(in the rows, 128 means zero)
Turns, then the turns between two rows, first turn first; the first pair answered
k_2 (before |-> after):
[120 153 132 135 125 106 124 140] |-> [131 151 124 126 130 106 139 140]
[131 128 138 159 117 162  91  99] |-> [116 153 151 102 110 164  96 129]
[ 80 140  89 181 130  96 137 174] |-> [ 76 151  92 152 129  97 144 187]
[144  78 134 171 122 124 118  83] |-> [ 94 113 169 132  97 130  77 116]
k_404 (before |-> after):
[150 135 131 163 125 137  91 111] |-> [134 165 115 158 139 137 102 145]
[129 112 132  93 109  88 156 130] |-> [154  96 123 118 120 102 159 101]
[106 104 137 111  97  80 131 151] |-> [147  77 127 149 111 101 136 100]
[130 104 114 151 106 121 136  96] |-> [120 138  90 153 132 125 153 126]
k_615 (before |-> after):
[119 129 119 145 131 102 141 148] |-> [134 124 116 124 130 104 155 142]
[124 143 132 132 138 151 116 122] |-> [118 145 126 143 142 146 121 125]
[136  75 130 142  95  92 124 108] |-> [138  75 130 140  97  93 124 105]
[141 133 142 117 124 165 113  95] |-> [124 141 140 145 125 161  98 102]
k_415 (before |-> after):
[142 106 126  99 159 103 158 145] |-> [124  98 156  88 131 103 126 139]
[133 152 105 143 140 119 149 143] |-> [127 141 115 117 119 102 151 149]
[124 117 136 132 127 121 135 140] |-> [120 119 138 135 126 125 127 137]
[ 96 150 139  98 127 139 109 137] |-> [ 99 158 132 117 139 151 103 132]
Now pairs of rows:
(two turns a pair)
[147 124 117  97 127 108 163 141] |-> [148 114 145  87 106 122 132 117]
k_404, k_615
[126 146 135 148 137 153 112 132] |-> [137 137 118 116 136 124 157 151]
k_415, k_415
[145 125 125  79 119 111 161 145] |-> [109 126 162 104  94 120  95 136]
k_415, k_615
[160 123  97 135 144 122 145 105] |-> [139 129  95 163 147 119 129 114]
k_2, k_415
[152 111  97 160 147 110 163 122] |-> [135 131 112  93 131 104 171 157]
k_404, k_615
[164 112  98 170 146 132 157  98] |-> [127 120 144 182 117 148  88  91]
k_615, k_2
[118 144 127  88 130 148 129 144] |-> [134 124 139 115 123 164 107 106]
k_404, k_415
[141 140 134  84 127 142 134 128] |-> [141 119 133 154 127 143 108  99]
k_2, k_2
[141  84 136 145  95  90 155 124] |-> [129  87 155 143  82  99 125 118]
k_615, k_2
[139  95 120 119 117  98 161 146] |-> [140  82 125 144 113  99 148 129]
k_2, k_615
[122 114 134 115 124 126 137 120] |-> [126 120 122 133 137 132 145 120]
k_2, k_404
[168 130 108 146 155 144 164 115] |-> [151  96 127 177 123 116 137 104]
k_415, k_2
[131 110 138 107 111 105 133 136] |-> [154 102 137 127 122 127 130 108]
k_404, k_615
[ 87 157 120 153 142  90 145 171] |-> [ 92 127 160 179 114 108  89 120]
k_404, k_415
[123 134 121 152 134 124 117 103] |-> [129 126 111 125 130 103 151 117]
k_415, k_415
[ 99 110  90 128  98  83 149 175] |-> [129  71 112 176  90 112 108 104]
k_415, k_404
[146 154 129 148 135 149 137 114] |-> [125 142 158 116 100 131 119 121]
k_404, k_404
[111 122 150 128 100 132 118 122] |-> [115 150 121 149 137 145 139 136]
k_404, k_404
[107 154 127 133 137 136 119 151] |-> [137 117 137 152 127 144 108 105]
k_404, k_404
[146 162 145 123 145 203  87  94] |-> [170 151  98  72 159 155 178 131]
k_415, k_415
[167  99 102 160 146  98 145 103] |-> [115 125 118  98 122  70 141 165]
k_404, k_415
[137 120 149  58 108 111 144 137] |-> [170  93 151 103 116 135 129  83]
k_404, k_415
[143 140 127 123 161 161 148 127] |-> [147 125 116 128 158 143 164 132]
k_2, k_415
[151 121 134 132 126 142 129  99] |-> [128 135 150 124 117 144 106 112]
k_615, k_2
[160 108 149  91 116 140 132  94] |-> [137 120 159 134 120 154  91  89]
k_415, k_615
[135 142 130  62 128 119 150 156] |-> [170 113 126  74 131 125 162 124]
k_415, k_2
[155 131 116 119 146 148 159 120] |-> [139 114 151  93 108 138 130 117]
k_415, k_415
[129  89 146 152 113 132 114 110] |-> [131 113 144  85 113 132 143 139]
k_2, k_2
[148 104 140 140 117 123 156 122] |-> [132 116 144 168 122 134 134 123]
k_2, k_415
[ 84 130 181 133  87 124  54 121] |-> [ 97 155 174  52  94 128  98 148]
k_2, k_615
[125 114 129  86 117 126 144 101] |-> [135 121 128 106 130 149 132  85]
k_404, k_615
